In the data rows, 128 means zero.
Here is a table of points, one per row:
[138 100 108 136 141 127 102 112 117 125 139 121 124 119 169 162 101 119
  94 126 148 125 124 130]
[167 112 113 148  69  89 162 106  96 208 165 148  86 125 110 121  98 187
 145 150  44 121 119 122]
[122 103 119 107 163 150  88 162 144 160 100 108 153  54 169 156  98  98
  95 104 163 130 168 142]
[116 111 117 102 175 165  92 169 149 151 107 103 154  63 167 159 108  96
  99 103 169 129 168 134]
[111 102 255 139 146  98 255 194 143 101 169 152 170 135 141 122 133 133
 255 181  55 201 158 191]
[160  99 107 151  90 137 144 117 167 107  88 126 167 148 158  56 157 125
 141 118  89 125 126 115]
[109  97 155 137  71 150  87 146 131 255 108 141 166 130  98 157 100  88
 153 166  61 103 119 104]
[101  99 113 115 130 166 113 112 133 107 174 101 110 146 124 132 105 102
 127 106 147 108 113 113]
[147 164 255  80 203 135 255  98  75 129 125 117 167  99  68  71 123 103
  97 121 168 255 186 122]
[ 80 133 117  80 157 131  95 138 147 107 166 141 132 112  80 122 180 112
 141  96 152 104 101 108]
[103 153 139 133  76  86  91 227 105 167 106 162 148 150  61  61 106 177
 255 188  56 109  90 140]
[ 93 108  99  70 177 165  92 158 148 146 127 106 136  27 149 160 100  98
 101 103 162 155 161 111]
[107 142 113 104 149 140  99 131 168 113 133 108 155 136 103 101 225 121
 156  88 159 101 107 113]
[158  96 119 168 110 122 128 129 163 106  80 135 167 149 167 116 116 119
 111 139 131 100 144 101]
[167 110 139 170 138  93 119 157 162 129  84 130 161 120 171 157 103  98
 104 140 142 123 187 119]
[140 108 105 167 103 100 116 104 113 107 140 133 111 158 123 141 101 131
 117 138 108 104 102 102]
[132 104 103 143 130 131 116 103 120 102 161 106 108 143 137 155 101 118
 106 128 139 112 102 101]
[149  95  96 147 121 145 117 105 141 100 114 131 150 142 162 132  99 139
  92 131 146 101 111  96]
[149 142 110 104 137 118 132 174  68 200  84 150  81 154 135  64 117 134
 137 172  57 161 150 108]
[ 93 121  97  96 138 160  94 142 153  95 122 101 148 115 114 118 149 109
 125  91 153  97 116  97]
[138 207 105 161 111 129 104 240 110 222 130 202 171 116  81 152 109 112
 105 181 124 105  96 134]
[118 113 114 118 138 165 105 106 150 112 153 101 129 145 110 123 141 119
 129  96 146  99  93 112]
[132 117 119 140 178 159 147 121 120 175 162 113 112 150 108 157 169 190
 119 109 159 108  99 122]
[131 103 113 147 108 137 120 130 154 103  94 112 154 144 143 120 121 116
 122 137 135 105 128 103]
[122 169 110 166 127  89 105  95  71 139 131 122  77 161 112 164 141 138
 106 130 138 118  91 102]
[ 96 113 153  93 123  91 119  93 121 125  99 121  66 157 119 125 108 162
 114 103 151 191 170 240]
[100  94 103 115 128 150 105 107 126  96 163  93 101 135 122 138  94  94
 114 104 147 108 110 100]
[149 108 104 159 110 126 127  93 110 115 168 110 100 161 124 152 103 138
 107 136 116 102  96 102]
[112 124 115 106 131 166 122 188 170 141  82 103 172  66 151 128 131 108
 125 115 155 106 179 101]
[146 173 127 174 112  88 255 116 133 255 118 211  82 162 158 125 255  96
 125 171  79 255 105 107]
[147  96  97 166 113 134 128 112 155  95 122 111 142 157 154 108 112 114
 116 118 124  99 126 104]
[111 212 125  93 168 139 152  96 112 160  83 207  79 110 103 135 102 180
 153 106  58 162 174 196]
[179 218 105  82  80  86  93 183  72 152 139 162 170 162  60  56 143 156
 255 146 141 103 103 247]
[144 111 118 134 154 151 110 190 167 162  84 103 173  60 170 148 124  94
 113 111 158 125 185 107]
[ 90 115 123  83 138 165 103 176 159 142  87 104 159  61 134 132 119  93
 102 113 162 112 151 108]
[124  97 100 116 164 144  96 117 113 110 162  99 107 109 155 161  99 111
  98 109 155 126 115 128]
[157 114 105 171  82  93 130  93  92 137 165 153  91 157 116 140  98 168
 127 143  65 106  98 103]
[142 196 113  86  82 112  91 163 150 107 107  98  62 139  77 103 124 192
 151 107 163 208  96 112]
[158 119 150 145 223 160  93 106 160 203 161  98 138 148  85 155 255 176
 125  97 166 109  94 109]
[105 100 105 107 132 159  98 130 131 103 127  93 133 109 123 138 109 105
  99 110 145 106 114 106]
[178 227 130  79 109 150 111  95  79 155 161 204  72 114 150 154 122 167
 104 171  88 100 119 115]
[156 101 230 154 104 111 105 103  73 102 124 181 147 156 110  85 134 180
 153 178  96 177 148 141]
[144 158 162  67 162 109 144 112  79 209  77 151  78 111 115 149 100 179
 140 127  91 145 174 114]
[116 110 106 139 121 166 123 133 169 104 129 100 146 148 140 106 125  98
 145 107 135 105 141 114]
[112 104 100  96 178 163  84 117 127  96 159  93 110  97 142 159 103 101
 105  87 160 118 113 106]
[125 104 113 136 145 127 116 157 160 119 113 102 144 106 147 161 105  98
 115 130 162 126 170 109]
[100 177 101  78 149 131 100 163 155 109  90 108 172  74 142  97 196  91
 143  87 158  99 158 108]
[ 97 178 100 159 165 118 138 108  67 103 148 112 161  40  60 134 178  93
 180 167 101 151 153 125]
[176 119 120 172 104  91 128 101 112 103 119 178 118 164 152 162 108 132
 102 180 117 103 107 116]
[ 91 162 149 116 109 122 126 104 171 139 157 117 143 162 105  71 223 101
 196  96 127 129  93 212]
[106  97 100 114 125 156 101 106 108  97 165  94  97 129 102 145  98 117
 104 103 129 110  91  99]
[187 135 121 152  96 101 148  99 113 105 123 200 119 167 167 159 114 147
 101 190 109 106 106 113]
[ 95 162 111 140 142 136 203 157 162  98  75 122  67 147  67  50 255 188
 113 106  75 154 149 111]
[101 121 123 137  97 166 130 104 157 135 168 103 127 158 116  64 142 113
 184  93 110 128  98 157]
[113 116 114 151  99 172 132 107 163 130 151  98 136 159 122  59 148 117
 170  97 109 126 100 140]
[178 227 104 130 146  90 134 105  75 139 106 142 129 132 107 155 121 192
 255 177 125 255 185 115]
[176 135 122 115  97  86  98 139  68 120 136 148 170 159  65  57 138 175
 153 159 140 119 121 207]
[100 103 116 143  97 169 121  96 140 132 168  94 111 154 113  69 121 115
 153  94 110 115  94 136]
[136 121 118 170 106 109 135 184 151 136  96 128 170 155 169 168 115 138
 125  96 102 112 171 168]
[ 99 120 148 101 128 105 130  99 115 131 101 118  78 171 114 140 113 159
 141 108 153 210 156 255]
[131  97 101 165 101 151 129  95 149 124 152 102 125 149 131  78 119 122
 134 110 113 111 100 124]
[116 100 102 124 126 147 108 114 115 102 156 102 113 127 113 150 102 116
 105 116 132 113 102 102]
[ 93 117 101  92 143 163  90 152 153 104 109  92 149 101 128 125 133 100
 109  96 159  99 133 103]
[129  95 120 140 120 115 107 123 129 107 105 115 132 124 138 146  97 103
  93 140 141 101 124 113]
[160 104 137 159 151 102 111 165 159 161  82 126 165  80 165 164 100  95
  97 134 154 140 186 129]
These points spread out most along one direction. How many in every 100 of the points above lie lower along it than each point below? Round to a whole number. More than half of the points above lie lower than the first one.
[ 97 191 120  86 182 119  93 154 170 103 128 115 168 114 115 102 255 107
 162 101 169 100 130 112] 54
[116 102 255 156 107  83 106 104  86 100  92 197 120 159  87  88 106 198
 102 168  55 211 140 222] 6
[171 153  97 153  74  79 232 105 107  91 147 144 108 152 164 153 112 150
  91 179 106 100  93  99] 28
[148 217 134 167 106 121 103 211 106 137 120 210 169 134  70 151 114 122
 104 179 111 119 103 171] 18
[156 107 112 156 107  92 122 116 146  97 110 129 136 158 155 119 102 116
 115 133 111  97 133  98] 54
[159 123 107 163 119  94 125 109 132  97 135 129 125 157 164 142  96 121
  99 140 128 105 126 100] 54
[174 108 104 164 130 113 125  97  94  97 163 101  92 145 159 157 103 134
  97 151 113 110 110 127] 51
[177 108 103 146  88 135 255 114 130 134 125 123 148 144 160 160 107 146
 120 174 134 119 115 102] 37
[147 131 149  99 119  90 109 182  75 140 163 106 153 119  67 117 172 116
 104 149 155 107 114 223] 34
[ 79 160 100  86 143 144 112 189 171 153  89 131 171  40 137 123 141 117
 128  95 169 114 167 105] 80
[133 109  93 136 141 162 107 127 162  93 113  93 155 123 156 119 126  94
 116  89 145 103 141 100] 91
[ 89 113 255 144 111  87 110 113  97 101  95 164 111 160 105  72 103 183
 120 160  89 244 137 255] 8
[ 79 215 112 108 138  85 142 137  91 165  95 169  68 158 121 137 101 154
 188 112 122 156 176 119] 15
[168 131 125 159 127  86 118 127 138 101 115 137 131 153 166 158 100 112
 103 146 132 112 155 112] 52
[115 124 115 114 149 166 107 119 160 109 150 105 140 138 123 125 150 115
 135  97 157 105 107 112] 75
[106 105  99 111 127 165 103 115 135  97 146  96 125 131 114 130 118 112
 119 101 137  97 100 101] 80
[128 121 101 147 120 170 124 136 170  99  99  98 165 144 149  89 153  99
 139 103 132 104 140 111] 68
[174 112 101 160  87 117 203  93 139 110 136 127 132 146 148 123 101 153
  94 171 115  99  91 120] 38
[126 124 105 159 136 106 109 120 124 103 163 111 102 149 137 160 109 105
 113 128 150 121 135 104] 57
[128 111 113 115 178 108  98 152 134 148 127 100 127  44 165 146 110  92
  94 136 169 196 171 131] 78
[131 104 117 122 167 132  95 127 103 151 154 122 115  94 172 163 114 119
  99 112 157 138 137 188] 62
[130 102 102 151 106 147 125 116 150  99 119 105 143 155 135 109 124 121
 133 123 122 106 114 103] 54
[ 83 186 113  78 130  88 126 118  92 144  86 178  68 158 127 108 100 149
 123 131 114 183 187 134] 15
[174 130 120 150 114  89 134 113 141 102 124 145 133 163 166 135 103 128
 108 149 119 104 133 104] 43
[173 191 113 138  82 107 255 112 102 102 143 198 112 153 173 162 138 164
 105 173  92 105  95 103] 15
[145 104 255 135 117 110 125 123  95 106  95 210 140 126  73 168 110 147
 135 157  75 171 133 255] 8
[112 104 157 100 155 143 101 192 160 193  83  95 162  41 153 156 106 101
  93 134 169 127 182 133] 88
[ 97 120 104  90 162 160  95 135 147 102 145 110 136 107 121 138 132 102
 121  93 161 108 116 100] 89
[156 105 103 166  87 118 146  88 121 125 154 119 110 153 128 130  99 148
 112 147 102 100  92 108] 40
[ 88 159 119 120  82 151  93 242 154 124  89 104 106 153  63 164 114 125
 104 111 134 135  94 100] 54
[145 105 100 148  76  95 132  91 106 214 163 152  97 110 116  81 107 183
 206 123  57 160  92 114] 11
[118 102 111 167  85 135 123  88 118 155 167 104  86 135 114  81 101 135
 139 107  91 113  89 124] 40
[136 115 255 174 220 100 255 108 124 108 164 178 122 135  72  75 255  95
 111 188  72 159 180 120] 8
[121 114 101 122 143 173 107 134 156 105 123 101 150 126 142 134 126 115
 118 107 156 106 125 104] 85
[ 79 183 148  80 111 104 120 119 168 100 161 141 135 135 101  58 157  93
 188  98 142 107 105 172] 34
[141 117 102 172 121 115 121 103 126 108 163 114 109 164 145 144 101 120
 108 132 133 105 112 101] 54
[161 113 114 171 106  89 125  97 116 100 125 148 122 152 155 153  99 127
  96 160 123 104 106 107] 46
[ 77 187 187  79  85  95 126  95 163 143 170 134 125 158  80 101 193  99
 247 107 109 148  92 240] 8
[141 102 100 135 171 164  91 106 107  99 164 127 119 139 165 158 105 172
  95 100 157 113  97 131] 75
[ 95 102 187 163 159  84 138 138  89 213 132 123 154  90 115 150 198 157
 182 153 136 234 154 131] 15
[103 111 255 117 208 108 255 127  80 171 138 107 170  67  80  92 162 116
  96 174 141 255 175 109] 18
[120 109 101 122 135 165 106 129 146 100 122  98 144 128 136 134 122 117
 114 112 152 103 120 104] 82
[119 127 101 118 133 165 111 154 167 115  83  95 168 104 151 113 141  89
 127  99 148  99 156  99] 88
[158 103 107 152 209 162  93 100 117 124 171 100 105 146 131 162 136 177
 100  96 161 109  90 123] 71
[171 120 102 152  81  87 166  84 130  93 119 157 135 154 163 133  95 148
  91 173 110  97  96  98] 40
[177 217 119 119 113 125 131  90  76 115 170 168  69 138 171 167 151 154
  94 184 120 115 106 113] 26
[ 99 107 101  97 140 165 109 137 157 108 129 102 137  91 138 140 106  91
 117 103 158 114 142 100] 94
[130 100 146 131 144 123 106 155 147 152  88 112 151  89 163 156 104  95
  97 140 165 121 164 136] 80
[167 181 121 106 110 115 111  98 105 120 144 173  87 136 151 146 102 138
 103 149 102  98 128 106] 34
[111  96 113 119 150 158 110 111  62 131 166 189 100 140 150 145 110 188
  94  86 145 110 118 229] 40
[ 84 134  98  78 120 162 119 163 167 125  87 112 163  77 136 105 135 102
 131  97 147 100 154 103] 82
[ 99 118 102  89 149 170 108 140 161 112 131 106 142  87 137 140 114  93
 121 100 163 116 141 102] 94
[ 81  92 101  81 136 154  97 112 125  89 160  97  97 108 115 147  89  83
 107  99 155 117 116  97] 94
[ 81 155 105 111 141 107 139 100 118 139  97 148  73 153 116 164 107 196
 242 103 125 192 182 206] 12
[100 102 102 108 127 164 102 112 107 101 170  97 107 123  99 145 101 117
 105 103 130 117  93 101] 77
[184 127 109 138  83  96 176  97 119 120 125 202 124 149 160 140 105 171
 113 190  83 114  94 104] 20
[101 118 119 100 127 162 106 168 163 127  78  94 164  89 140 119 128  88
 111 117 153  98 154 105] 91
